In the rows, zero is written as 128.
One turn moves each row of this set onto another row. After a few examples, where does it send each row asked below?
pinug: [134 119 128 131 144 126 154  83 104 140 106 112 180 143 127 143 158 109
 140 151 141 178 137 151 114 156 143]
lale: [129 121 146 145 126 120 138 110  91 122 122 126 185 149 163 177 154 120
 128 131 138 149 159 162  92 144 126]
mosak: [125 146 118 166 117 149 126 103 133 106 147 123 115 146 152 140 138 128
 108 123 109  99 127 112 129 127 125]
rigul: [149 102 115 131 108 158 162  87 102 142  93 103 138 136 119 150 145 112
 153 130 134 183 137 126 123 140 130]
tol: [141 136 111 154 140 155 129  85 124 108 141 119 123 136 136 112 145 116
 121 136 113 113 120 112 154 117 132]
toge: [119 160 114 165 139 134 117  95 135 106 147 131 125 137 137 137 124 133
 107 144 121 114 124 122 134 135 132]
sez: [124 128 118 137 136 112 109  93 110 131 111 136 164 137 144 166 122 129
 138 139 156 177 157 161 108 153 132]
kuli: [140 120 114 134 129 139 147  85 102 137  96 116 151 128 112 158 127 120
 149 149 147 194 139 142 124 146 134]
nedib: [133 150 115 161 151 137 113  91 120  99 148 133 136 131 140 128 128 125
 115 146 123 113 127 129 149 118 131]
Lovat: [142 132 116 158 130 158 128  94 120 104 145 120 122 139 148 121 147 117
 119 126 109 101 125 111 148 112 126]
sali: [132 117 107 126 137 126 126  77 119 146 100 120 153 138 125 141 135 118
 147 142 151 190 142 145 122 157 140]
duf: [129 142 114 160 119 155 134  94 137 112 142 116 111 145 142 128 143 123
 113 126 108 106 120 105 136 130 130]
fevub: [135 123 134 149 109 131 129 114  87 118 114 131 158 134 151 196 121 132
 136 127 145 162 164 155  99 133 116]
Zunid: [120 155 119 167 127 138 118 103 132 102 150 130 123 141 149 145 128 133
 106 133 116 104 129 120 128 130 127]
kedil: [145  88 118 130  92 158 144  95 112 144 103 106 134 154 158 147 163 111
 147  99 127 155 151 123 110 141 125]
bas: [136 144 110 156 151 145 121  85 124 106 143 126 131 132 132 116 134 120
 119 147 120 119 120 121 155 120 134]
Nutan: [137  99 129 140  91 143 126 111 103 130 115 122 143 154 177 172 151 122
 138  95 132 143 166 139  95 136 116]
dasu: [142 103 128 128 126 144 168  84 105 144 104 100 168 150 134 136 175 102
 143 134 129 169 135 136 114 151 140]
kiner: [122 156 109 159 140 140 125  87 139 112 141 124 121 137 128 125 130 128
 112 146 119 122 116 116 141 137 136]
Vid: [133 147 121 164 141 140 112 100 116  95 151 134 134 135 153 136 131 126
 113 136 119 102 133 128 142 113 125]
Zil: [127 129 136 140 144 114 140  95  97 129 115 125 188 143 142 164 147 119
 132 149 145 168 149 164 103 153 136]
pap: [137 106 146 143 107 138 152 111  92 127 119 115 173 156 170 170 170 113
 132 114 126 139 158 147  92 139 123]
Mefal: [127 119 129 144 112 121 108 110 102 124 118 137 159 145 170 181 130 132
 133 116 146 154 169 157  95 142 120]
Gez: [144  96 137 134 107 151 167  98  98 137 110 102 164 157 155 150 181 104
 139 115 121 149 145 134 103 143 129]
Lud: [151  94 126 137  88 165 161 103  95 134 100 105 134 143 142 166 151 114
 149 109 126 162 149 124 110 131 119]
fizo: [127 146 108 158 130 150 133  87 140 115 139 117 114 141 131 121 139 123
 114 137 113 117 115 107 141 135 135]
keb: [144 105 135 146  89 151 144 116  87 122 111 119 144 142 159 188 139 124
 140 108 131 151 162 138  99 127 112]
dolek: [133 129 124 143 129 124 130  99  94 125 107 130 161 127 128 180 115 130
 141 148 153 183 152 157 112 142 127]
Tere: [138 138 121 162 130 151 120 101 117  98 151 127 128 139 157 133 140 122
 115 125 112  96 132 120 142 111 123]
vuv: [142  98 107 123 116 150 144  78 120 151  96 106 138 146 132 131 155 109
 152 122 136 180 139 127 122 151 136]

dolek moves to fevub
duf moves to fizo
lale moves to pap
And these:
Vid moves to Tere
Nutan moves to kedil

One turn moves each row of this set onto another row. After a few examples, where does it send each row asked below?
bil: [146 139 110 141 115 128 121 148 132 109 109 108 131 159  93 123 151 138
 132 140 126 119 140 113 142 134 128 117 153 112 131 165 101 131  95]
lago: [138 141 130 152 133 166 147 135 151 141 122 133 105 123 109 124 143 123
 129 145 132 107 164 110 103 164 143 127 142 122 114 111 127 119 153]
Guvav: [130 126 139 120 123 128 112 114 128  88 131 120  95 141 133 148 112 118
 123 110 105 123  92 132 119 148 108 131 110 152 121 120 119 145  94]
Petar: [130 128 144 117 126 128 119 107 127  90 120 124  95 146 136 146 111 125
 119 111 110 128  86 131 123 139 105 136 120 153 121 124 118 140  95]
pilu: [129 122 131 128 121 132 117 118 123  84 136 120  89 142 128 153 123 118
 124 110 103 124 104 130 114 150 109 124 106 151 118 115 122 141  97]
motob: [124 161 149 135 139 145 133 125 175 150 118 161 123 143 142 121 101 114
 131 134 112  96 121 123 128 122 138 145 139 111 136 141 110 134 154]
zom: [126 136 140 125 137 128 117 130 165 161 134 147 133 119  98 126 122 108
 143 135  98  99 156 131 109 150 145 124 119 132 129 133 123 148 157]
fopot: [126 142 153 114 142 125 118 120 170 167 120 149 140 121 106 119 108 110
 138 135 103 103 135 131 119 139 140 134 131 134 133 142 116 148 154]
nokag: [128  92 119 120 136 115 114 100 113 136 125 111 127 137 153 134 133 126
 125 114 114 153 112 124 145 139 129 121 145 127 141  98  80 114 109]
Deg: [140 152 156 127 144 160 152 115 160 151  94 138 117 130 124 112 118 132
 122 144 144 115 127 108 120 143 133 148 165 126 121 126 115 119 147]
kom: [144 142 118 131 114 122 108 150 140 112 106 107 139 152  94 120 136 132
 132 141 125 110 127 119 148 134 128 126 151 113 133 169  98 139  91]
fifen: [117 117 132 123 116 133 122 107 106 131 103 108 138 134 129 158 114 161
  90 113 129 121 129 125 161 141 122 132 136 117 156 114 147 125 113]
dek: [116 116 128 125 110 131 108 117 110 132 113 102 139 125 125 160 110 150
  93 112 122 111 133 132 162 151 126 129 124 117 155 112 150 134 112]
mifo: [139 146 140 144 142 168 162 119 150 144 105 140 106 134 116 119 139 135
 124 144 142 119 150 103 110 148 135 135 160 123 116 117 121 112 153]
lapag: [109 139 107 120 111 145 125 126  83 101 147 110 133 122 126 105 116  93
 129 128 123 141 134 124 148 124 140 136 128 123 105 114 128 124 135]
Zova: [128 142 158 111 151 127 137 107 166 168 104 155 138 134 111 117 112 123
 134 132 113 116 130 124 121 125 133 138 147 133 133 144 114 138 156]
sove: [131 126 141 120 129 133 131 101 123  88 116 127  94 154 136 147 122 131
 118 108 110 135  92 124 120 135 102 132 125 152 120 120 117 132  96]
siz: [127  89 113 124 130 115  99 113 116 132 140 107 126 128 148 138 133 115
 129 115 105 143 120 131 141 151 136 116 130 127 140  95  85 123 108]
Vivu: [122 156 131 151 128 148 126 142 170 144 141 156 114 136 130 131 117 105
 136 136 101  87 147 125 116 141 146 131 118 108 130 131 118 135 156]
daf: [109 143 118 109 115 139 122 119  90 106 136 110 140 122 132 101 102  92
 128 128 127 142 116 126 154 117 138 147 136 126 108 119 124 126 132]
lage: [109 140 112 116 117 146 138 116  81 101 133 115 132 132 130 101 117 103
 128 126 129 152 127 120 148 112 135 141 141 123 106 117 124 114 136]
sider: [125 159 143 141 143 151 152 119 168 148 113 166 117 154 142 124 114 124
 129 134 114 105 130 117 121 115 132 140 147 109 135 138 111 122 158]
kega: [126  90 119 117 130 111  98 109 119 137 134 106 131 127 150 134 126 116
 127 115 109 143 109 129 145 149 135 122 134 127 141  98  80 127 106]
vetor: [144 141 121 130 118 123 117 143 138 112 100 109 138 157  96 119 139 138
 130 139 129 115 125 117 150 129 125 126 157 112 134 169  98 134  92]
Vofub: [116 113 122 132 113 136 122 114 102 127 114 106 133 132 123 164 123 160
  93 114 124 118 144 126 155 150 125 122 126 115 152 107 152 125 116]
Peke: [137 154 160 122 139 153 129 123 169 154 101 132 126 115 123 110  99 118
 123 143 139 101 117 118 125 153 138 155 155 128 123 130 116 134 142]
Pomo: [110 140 106 121 113 147 133 122  80  99 143 113 130 130 127 106 122  99
 129 128 126 148 135 120 146 119 138 135 136 122 105 113 128 117 136]
Dete: [127 133 134 134 146 138 155 114 150 157 119 157 122 143 103 126 146 132
 138 134 109 122 168 116 104 131 134 115 139 129 127 129 121 124 166]
Pas: [117 114 125 129 115 135 126 108 103 128 107 108 134 137 128 160 120 164
  92 113 128 123 138 125 158 143 123 126 132 115 154 111 149 123 114]
Goz: [127 132 130 137 139 135 136 128 155 156 135 151 123 130  97 130 141 117
 141 135 101 110 172 122 102 146 142 113 123 128 126 126 125 134 163]
savep: [110 144 118 110 117 142 131 114  86 105 131 113 137 129 134 100 107 100
 126 127 128 149 118 122 152 112 135 146 142 123 108 120 124 119 134]
lurof: [127  87 109 128 130 117 109 111 112 131 138 106 122 133 147 137 142 121
 129 116 107 148 126 126 139 149 134 113 133 125 138  91  85 117 111]
migu: [147 141 117 136 120 126 122 144 135 112 102 110 134 160  96 120 147 141
 131 140 129 119 133 114 146 129 123 121 158 112 131 167 100 129  95]
Kanod: [130 124 133 129 127 137 136 104 118  84 123 126  87 156 134 152 131 132
 120 109 109 138 102 123 115 136 103 126 121 150 118 116 119 128 100]
Bup: [124 155 131 153 139 155 157 124 161 144 122 164 110 156 137 128 130 123
 132 134 110 106 147 112 114 122 137 130 139 107 131 130 115 117 161]
maso: [123 159 143 139 133 144 121 136 176 149 131 156 123 133 137 125 101 103
 134 136 104  85 128 128 123 135 143 141 126 110 134 137 114 140 153]
liti: [128  87 113 124 133 117 117 104 110 132 132 112 123 138 150 137 141 128
 126 114 111 153 122 122 140 143 132 115 140 127 139  94  81 113 111]
lel: [115 113 123 129 109 134 112 118 106 127 117 103 135 129 123 162 117 155
  93 113 120 113 141 130 159 153 128 126 122 116 152 109 153 132 115]
gana: [117 117 131 121 113 131 114 110 110 132 107 106 141 128 128 158 107 156
  91 112 126 116 127 130 163 147 124 132 131 117 155 114 147 131 111]
Bitug: [129 139 148 121 152 135 155 104 156 162 104 160 129 144 110 120 131 135
 133 133 115 125 146 115 113 121 129 128 152 130 132 137 115 124 162]
divuz: [124 152 126 157 131 154 144 136 162 140 136 160 110 148 130 132 130 114
 137 135 103  99 157 117 111 135 141 126 126 106 129 126 120 125 161]
fumo: [143 140 113 136 112 123 107 153 137 109 112 104 135 150  92 122 142 130
 134 139 123 110 133 120 145 141 130 121 146 112 130 166 102 139  93]
Mimu: [135 151 151 129 132 154 115 138 170 151 119 128 124 104 114 115 105 106
 128 147 131  89 130 122 119 168 146 147 137 127 121 124 121 143 142]
Rutif: [126  91 123 116 135 113 105 103 118 137 126 110 131 132 153 132 126 122
 126 114 113 148 106 128 147 143 132 123 143 129 142 101  80 120 106]
poka: [145 137 110 140 112 126 113 153 134 107 114 106 132 153  90 123 149 133
 134 140 123 112 140 117 141 140 130 118 147 112 129 163 103 134  94]
Dabe: [136 145 136 144 127 160 125 145 161 143 131 127 114 108 107 123 126 109
 131 146 127  94 154 120 109 175 148 133 130 125 115 114 126 136 147]
rig: [130 122 127 132 124 135 128 112 121  83 132 124  87 151 129 153 132 127
 124 111 105 132 110 125 112 146 107 120 113 150 116 113 124 133  98]
Dopa: [108 141 112 114 111 141 117 125  88 103 145 109 136 120 129 103 106  91
 128 128 121 138 123 126 150 123 140 142 129 124 106 117 128 128 133]

savep moves to daf
fumo moves to poka
lago moves to mifo
And these:
Goz moves to Dete
lurof moves to liti
Vofub moves to Pas
Guvav moves to pilu
Bup moves to sider

